Each named move below is a turn or a mirror, shown by a few rows before and after it. Which moves, in which order, take the first row of each later pair to the second? The first pair is answered.
move k965:
[ -4   4   6   6   4  13   2   6  25  31   4 -12] -> [-11   5  29 -16   2  12   8  -3   9  13  18   4]
[  9  -1  -6  -6  -3  -5  10  -4   2 -18   1  16] -> [ 11  -3 -21   6  -1  -5   8  -2  11  -8  -7   6]
[-13  -1   8  18 -28  15  36 -12 -28 -24 -13 -20] -> [-10  -5  -3  31 -24  15  35  -6 -21 -16 -17 -25]
move k251:
[  5   0  -9 -18  13  -8 -21  18  18  17  10  22] -> [ -1   6  10 -27  11  -8 -14  12   7  12  16  29]
[  2   2  18   0 -10  16 -11  10  -1  -7  -2  15] -> [ -1  -1  17   8 -13  16  -7  10   0  -7  -4   6]
[ 15 -18 -34 -11  25 -15 -17   2  10 -14  -6  10] -> [ 11 -15 -13 -26  23 -15 -18  -4  -1 -22   5  26]
move k464:
[  3  -3   7 -11   3  -9  -2  -1   9   3   0  10] -> [ 0  2 11  5 -7  0 10 -6  7  5 -6 -6]
[-18  10 -17   8   8  -1 -21  13  30  10   7 -10] -> [-20   8 -22  17   5   1 -13  11  25   4   2 -19]
[-16   3  19  18 -33  20  16   4   2  22  -7 -20] -> [ 13 -23 -32   5  -2 -11  -5  -7  -3 -40 -13  -1]
move k744:
[ 11  -3  -4  -7   9  -8   4   0  -4 -11  -1  -7] -> [12  0 -8 -9 12 -8 -3  8  2 -3 -1 -8]
[ -1   2  13 -10  -3 -10  18 -30 -33 -35   3  -7] -> [ 13  -5  -7 -29  15 -25  -7 -19 -19 -34   8  12]
[ 12  -7  10   8  -9  -4   3  11  -8 -15  -1  14] -> [ 15 -10   7   6  -7  -5  -3  17  -2  -9  -2  17]
[-10 -19 -39  30 -17  -4 -12   3  -4   6 -25 -17] -> [-13 -18 -32  33 -20  -3  -3   0 -14  -3 -25 -20]
move k847:
[  0  10   6  -2  10  -5   6  -9   0 -17  -8 -17] -> [ -5  13   7   3   6   0   1   0   9   7  -8 -22]
[  8  -7   6 -23  20  -2 -10   5  -6 -20  -3  14] -> [  3  -4  -1   7   5  12  17  -2 -14 -25 -16 -18]
[  2   7 -37   2  20  -3  14 -18   1  23   0 -26] -> [  4   5 -34 -16  29  -7  -3 -14   8  31   6  -9]
Pairs:
Each pair is 2 to 3 moves apart.
[ -3   6  16  22 -22  22  18   2   1  17 -11 -18] -> [ -2   1  29  -5 -11   9  20 -12 -18 -26   0   5]
k965 then k744
[-18   4  34  11 -29  14   4  12  -6  28  -9 -21] -> [-14   4  21  21 -30  14   0  14  -2  30 -16 -29]
k965 then k251
[ 11   2 -46   7  26  -8 -23  34  27  38 -19  -9] -> [ -7  14  31 -48  13  -7   5  -2 -29 -33  11  38]
k464 then k464 then k965
[ 26 -17 -15 -24  22 -19 -26   7  -6 -21   3  18] -> [ 19 -10 -26   3  16  -8 -27  28  17  29  -6  -4]
k965 then k744
[-4 11 12  9 -7 13 -8 24 14 46 -7 -9] -> [-12  14  44 -18 -12  13   3   5 -13   9   9  16]
k965 then k744
[ -9  -1  20  -2 -20  -1  23 -19 -31 -24  -1  29] -> [-12  10  28 -12 -21   7   1   6  -1  37   6  34]
k847 then k847
[-14   9   1  11  -5   5   5  12  13  38  -1 -11] -> [  3  -3  -8 -23  18 -15 -15   6  11   0  10  24]
k251 then k847
